128 stands for zero in the data rows.
Here is a table of points, one per row:
[114 154 123 176 152 152 127 129 180  89  99 142 139 153 130 192 143 144 116 120 157 131  68 169
 140 140 134 153 137 125 207 157 180 122 183 113 113 166 110 106 119 198 111 146  68  63 161 143
  99 104]
[124 143 121 100  82 167  65  68 173 142 171 136 143 130 128 149 138 103 183 161 159 167 109 105
 128  84 147 143 176 133 180  78 147 178 109 125 192  88 129 152 158  96 119  75 128 158 135 144
 212 128]
[ 98  64 138 132 135 109  82 126 159 139 119 132 110 137 158  82 137 122  29  92 102 172 121 150
  67 137 152 101 104 116 100 136 195 113 125 109 131 135  91 175  94 145 136 137  83 123  94 171
 149  89]
[193 129 125 116 103 186 161  63 125  88 118 153  67 142  47 127 108 114  95  70 128 147 143 113
 135 165 122  88 148 145 178 135  98  76 142 155 154 131 115 103  89 165 146 123 120 169 114 120
 185 151]
[161 179 128  96  90 130 130 139 124 179 168 166 139 193 109 106 141 162 115 128 139 159 176 194
 155 160  96 150 129 108 133  87 139 121 142 162 106  83 150 141 116  96  62 138 164  53 103 144
 133 115]
[150 151 121  82 159 147  74 198 106 122 125 103 105 149  93 129 203 139 145  96  96 127  40 128
 151 128 148 101  95 101 124 149  65 151 107  80 105 112 105 104 138  89 148 126 112 110 107 120
 165 119]
[121 134  78 102 166 102 142  81 111 114 137  86 163 120 124 155 164 110  79 111 123 107 123 152
 146 157 150 147 121 165 123 102 147 160 151 154 155 163 221 113 198 115 188 129 194 100 140 136
 142 138]
[186 154  77 100 116 121 140 142  81 147  60 178 189  74  97 104 143 104 141 100 142 162 111 171
 121 110  86 142 130  97 134  96 146 137 105 144 138 151 126 158 168 155 143 178 115 128 176 167
 125 123]
[170 153 140 114 144 148  94 107 150  71 161  85 116 131 158 154 111 103 127 127 188 128 160 150
 116 104 174 120 109 149  94 139  87 155 146 192 114 121 105 184 152 158 104 162 168 187 105 138
  46  78]
[150 145  78 122 175 163 132 150 176 121 109 107 159 105 185  49  96 128 132 113 142 155 153 151
 138 149 111 148 180 191  85 107 132 100  89  82 128 135 138 107 115 124 105 110 103 115 154  67
 132 120]
[142 129 142 153 118 150 146 121 121  43 124 204 125 109 199 115 105 138 129  89 117  97 140 141
 166 103 139 100  89  91 103 132 160 134 147 115 144  41 106 121 151 134 108  75 177 139 131 124
 182 138]
[113 132 120 149 108 185 102 123 104 159 154 114  93  90 166 164 113 126 183  85 113 150  91 135
 122 133 111 157 121 140  93 141 160  89 104 153 133 129 115  65 132 128 139 183 181  81 163 192
  98 143]
[142 111 174 176 124 146 138 193 162 152 111 122 110 140 155 120 154 182 131 124 165  82 176  79
 106  96 118 114 131 165 192 103 130 114 142 171 132 173 128 142 119  95 162 126 158 102 132 137
 143 112]
[101 103 156  96 114 160 151 155 158 137 103 175 122 124 121 194 177 156 135  98 109 161 175 115
 168 113 139 142 183 129 100 125  98 166 125 104 122 152 116 146 184 143  44 138 131 126  96  92
 114 203]
[135 114 129 178 141 133 113 109  94 155 144  64 165 118 150 119 180  94 127  76 152 143 166  66
 110 154 103 138  64 112 158 180 129 175 118 156 112  82 125 142 121 185  78 112 100 144 117  97
 162 158]
[173  98 136 101 150 168 132 114 123 106 181 179 138 112 128 110 103 142  83 191 123 150 135  76
 126 122 128 110 155 125 138 179 121 221 101 103 108 130 120 110 127 109 137 132 118  58 146 130
 101  78]
[125 169 139 123  60  87  81 135  91 116 124 119 109  94 150 115 160 133 103 116 153  62  94 120
 120 171 129 107 203 125 156  89 153 112 109 103 102 142  90 132  95 177 101 155 204 128 125  55
 132 100]
[102 145 202 102 171 127  92 127 125 101 122  63 211 126 133 186 127 109 126 181 125 126 191 118
 144 108 103 132 117 123  80 168  77  59  92 121 135 118 110 174  62 144 192 171  88  77 140 131
 207 146]
[101 121 126 109 143  91 146 130  99 201 136 144 101 163 119 175 116 151  74  93 136 126 147 110
 153  74  64 152 150 122 140 160 107 115 132  92 178 123 116 146 134 111 122 104 132 167 180 117
 106  65]
[104 180 151 125 129  92 165 189 168 155 110  83 138 100 143 140 100 137 106 192 104 150 123 159
 166 165 130  84 103 130 157 123  84 119  71 106 211 104 153  76 138 183 129  79 134 134 102 186
  95 149]
[116 129 146 176 130 148 127 129  84 109 185 113  84 154 131  48 125 113 155 140  90 114 143 172
 105  97  94 129 103 155 130 123 110 144 143  74 158 166 120 171 206 172 135 139 136 103 132 125
 139 159]
[157 105 136 142 117  62 124 117 178 116 129  80 131 126 124 119 130  77 122 146 132 189 135 123
  99 103 118 154 168  97 138 188 126 108 159 106 153 107  99 113 179  59 133 166 139 134  86  42
  91 164]
[102 145 135  78 142 118 166 146 144 183 202  80 146 138 136 115  81 143 142  92  68 119 121  52
 175 151 113 108 152  72 137 155 183 121 213 121  68 127 135 144 135 150 128 121 102 150 113 163
 150 105]
[141  82  74 106  70 108  49 150 142 152 105 167 139 183 144 146  64 103 131 110 127  84 143  89
 128 157 162 129  95 112 110 149 132 149 109 182 173 178 136 144 145 146 141  98  97  78 134  86
 106 168]
[ 64 103 106  43 117 102 158 139 133  73 187 146 125 150 160 105 193 109 163 147 188 134 144 149
 114  78  92  59  92 125 124  86  91 125 154 145 135 116 190  87  57 130 146 177  92 140 134 108
 105 141]
[124  90 137 171 103 132 100 139  97 114 119 142 151 146 100 171  66 155 148  67 150 109 195 138
 114 129 166  77 145  96 156  95 168 153  80  62 100  99 189 124 160 119 151 142 100 155 100 135
  97 140]
[141 174  88 196  78 125 119 147 113 163 121 142 132 141 129 130 173 116 148 167  99 148 125 147
 128 115 178 118 156 161  97 209 112 119 116 135 125 123 222 140  74 113 143  93 125 143 140 133
 134 103]
[156 164 138 123  90 137 171 111 172 153 145 111 135 133 138  95 127 126  65 148 119  75 101  89
 139  55 156 162  88 100 159 104 146 147 124  87 129 121 149 146 103 105 141 139 173 152 168 145
 121 249]
[150  70 163 115  82  90 131 147 128 106  81  97  29 123 128 119 125 135 162 127 144 151 116 162
 175 151 125 191 153 106 112 131 142 156 131 170 105 118 127 132 105 170 190  90 121 103 162 111
 103 123]
[154 201  94 135 191  98 144  98 180 120 152 149  88 101 158 177 141 161 153 178  92 165 188 133
 108 123 147 155  75  59 106  78  92 119 113 120 133 193 138  90  81 124 136 139 150 134 121 106
 163 111]
[113 104  92 162 110  55 111 131 143 108 195 139 128  67  68 113 170 140 118 126 157  77 140 128
 157 135 150 134 128 162  94 123 109  68 102 116 105 144  57  88 184 148 147 110  88 136 152 171
 141  96]
[128  84 148 116 158 146 144  72  86 134 112 155 162 194 118 103 162  77 156 125 119 137 121 100
 188 102 185 123 141 135 125  83 126 117 147  98 113 169 120 119  93 127  94  51 158 102 114 133
  79 126]
[101  71 134 160 129 107 170 141 161  99 114 124 177 109  62 153 115 105 141  88  64  85 107 155
  41 100 123 148 159 150 129 109 129 161 113 205 124 103 116 141  90 169 114 107 152  83 122  81
 120 103]
[140  96 143  88 121 118 127 133  79  97 133 111 154 145 115 124 137 231 155 156 102 131 117 121
 111 158 174 184  77 146 153 152 196  71 121 122 163 138 122 155 115 140 100 143 143 172 145  87
 126 112]
[ 82 128  86 169  86 163 130 110 113 112  76 155 157 190 151 120 103 152 131 157 107 142 144  94
 116 111 139 204 152 135 143 100  57  96 132 127  66  76 119 118 164 153 167 139 141 143  82 139
 125 130]
[ 85 147  88 160 113 124 120 139  78  82 110 105 114 104  79 118  61 123 125 110 137 126 149  96
 181  70 121 171 107 154 143 124 138 197 175 144 162 136 130  85  64  66  54 128 122 133  59 164
 132 159]
[109 153 104 153 184 113 194 110 138  98 122 140  63 154 119 121 137 139 157  98 139 138  57  76
 107 144 151  97 153 117 108 114 142 105  69 130 176  95 129 204 144  97 108 161  94  94 127 150
 114 113]
[132 138 141 115 185 133 116 112 132 169  93 149 100 175 105 127 148 118 173 159  82  78 159 153
 129 184 105 157 147 169 107 109 185 185 124 129 123  73  79  99 109 117 181 141 137 182 151 136
 100 149]
[140 142 166 130 102 101 154 100 137 168  80 130 157 123  85 139 104 146 140 136 181 141  84 101
  97 117  91 102  96 173  30 160 153 143 157  80 120 122 149 105 141 181 140 111 151 137  75 128
 168  97]
[181  76  83 131 115 139 178 131  61 158 126  64 108 116 159 180 105 142 128 196 127 131 113 178
  96 107 122  76 156 157 119 104 115 127 139 132 107 132  80 131 148  91 112  92 100 111 119 146
 170 173]
[ 87 107 106 128 126  80 119 105 136 131 121 152 135 113 154 111 119 154 142 101 167 135  99 152
  92 183 114 135 142 124 181 181  89 155 107 127  47 156 104 159 102  91 159 109 167 152 106 197
 114 157]
[112 110  94 150 170 192  81 165 120 108 121 132 131 110  96 125 161 150 104 179  98 158 116  85
 145 139  40  96 113  87  97 102 172  87 142 143 116 140 172 158 138 112 122  96 174 167 131 140
  95 140]
[ 89 181 155  99 110 113 162  93 114 109  54  87 138 128 166 125 139  66 144 174 110 105 176 129
 102 163 129  75 135  93 129 194 139  82 124 165 133 196 102  98 167 114 124 119 101 125 148 134
 158  91]
[112  68 124 178  91 164 155 199 118 143 124 118 144 120 105 137 116  66 127 161 154 118 114 142
 142 209 126 145 115  89 126 128  98 135 189  84 178 138  98 162 119  98 119 185 128 164 124 130
 139  72]
[138 150 155  81 212 137 110 158 100 156 135 193 107  53 134 119 109 112 148 122 179  96 136 137
  51 103 161 161 177 106 134 125 109  97 177 125 128 106 170  88 126 146 111 113 105 132 132 160
 104 151]
[205 110 183 112  99 124 102  94 172 105 137 142 134 103 163 128 115 110 109 100  66  77  84 125
 114 150  83 159 116 166 127  90  83  98 115 123 110 143 183 132 112 101 108 124  56 159 117 159
  82 103]
[ 99 217 179 169 128 128 133 128  94 147 156 127 160 149 128 124 132 149 100  96 119 167 107 118
 110 136 143  92 109 157  84  92 112 151 158 150 134 124  82  88 113  79 164 112  96 142 157  80
  78 149]
[138 121 157 137 177  99 150 180 135 144 157 182 113 137 119 124  91  88 107 160 123 153  74 140
 168 120 128 117  94 166 165 140 187 116  67 183  68 130 126 107 160 105 126 158 140 171 149  86
 173 131]
[ 72  96 114  95 156 155 111  50 156 179 103  84  92  75 101  69 106 169 118 143 161  89 121 186
 165 110 149  83  83 109 133 140  72 126 129 145 108 123 161 146 125  99 104 172 107 111 151  84
 120 102]
These points spread out most along one direction. Take the direction at right angles to it along which they spread out most. Then take the direction at right angles to both along which they spread out most. Go by this last direction. Where along it does each point below lie, from 0 to 99? 50 is the average, and the first point above lies past it. One standard deviation of the points above along it is 16.
[ 87 107 106 128 126  80 119 105 136 131 121 152 135 113 154 111 119 154 142 101 167 135  99 152
  92 183 114 135 142 124 181 181  89 155 107 127  47 156 104 159 102  91 159 109 167 152 106 197
 114 157] 60
[124  90 137 171 103 132 100 139  97 114 119 142 151 146 100 171  66 155 148  67 150 109 195 138
 114 129 166  77 145  96 156  95 168 153  80  62 100  99 189 124 160 119 151 142 100 155 100 135
  97 140] 42
[181  76  83 131 115 139 178 131  61 158 126  64 108 116 159 180 105 142 128 196 127 131 113 178
  96 107 122  76 156 157 119 104 115 127 139 132 107 132  80 131 148  91 112  92 100 111 119 146
 170 173] 42
[102 145 202 102 171 127  92 127 125 101 122  63 211 126 133 186 127 109 126 181 125 126 191 118
 144 108 103 132 117 123  80 168  77  59  92 121 135 118 110 174  62 144 192 171  88  77 140 131
 207 146] 13
[154 201  94 135 191  98 144  98 180 120 152 149  88 101 158 177 141 161 153 178  92 165 188 133
 108 123 147 155  75  59 106  78  92 119 113 120 133 193 138  90  81 124 136 139 150 134 121 106
 163 111] 68
[140 142 166 130 102 101 154 100 137 168  80 130 157 123  85 139 104 146 140 136 181 141  84 101
  97 117  91 102  96 173  30 160 153 143 157  80 120 122 149 105 141 181 140 111 151 137  75 128
 168  97] 33
[141 174  88 196  78 125 119 147 113 163 121 142 132 141 129 130 173 116 148 167  99 148 125 147
 128 115 178 118 156 161  97 209 112 119 116 135 125 123 222 140  74 113 143  93 125 143 140 133
 134 103] 48
[173  98 136 101 150 168 132 114 123 106 181 179 138 112 128 110 103 142  83 191 123 150 135  76
 126 122 128 110 155 125 138 179 121 221 101 103 108 130 120 110 127 109 137 132 118  58 146 130
 101  78] 53
[141  82  74 106  70 108  49 150 142 152 105 167 139 183 144 146  64 103 131 110 127  84 143  89
 128 157 162 129  95 112 110 149 132 149 109 182 173 178 136 144 145 146 141  98  97  78 134  86
 106 168] 37
[109 153 104 153 184 113 194 110 138  98 122 140  63 154 119 121 137 139 157  98 139 138  57  76
 107 144 151  97 153 117 108 114 142 105  69 130 176  95 129 204 144  97 108 161  94  94 127 150
 114 113] 64
[101  71 134 160 129 107 170 141 161  99 114 124 177 109  62 153 115 105 141  88  64  85 107 155
  41 100 123 148 159 150 129 109 129 161 113 205 124 103 116 141  90 169 114 107 152  83 122  81
 120 103] 51
[186 154  77 100 116 121 140 142  81 147  60 178 189  74  97 104 143 104 141 100 142 162 111 171
 121 110  86 142 130  97 134  96 146 137 105 144 138 151 126 158 168 155 143 178 115 128 176 167
 125 123] 78
[101 121 126 109 143  91 146 130  99 201 136 144 101 163 119 175 116 151  74  93 136 126 147 110
 153  74  64 152 150 122 140 160 107 115 132  92 178 123 116 146 134 111 122 104 132 167 180 117
 106  65] 42
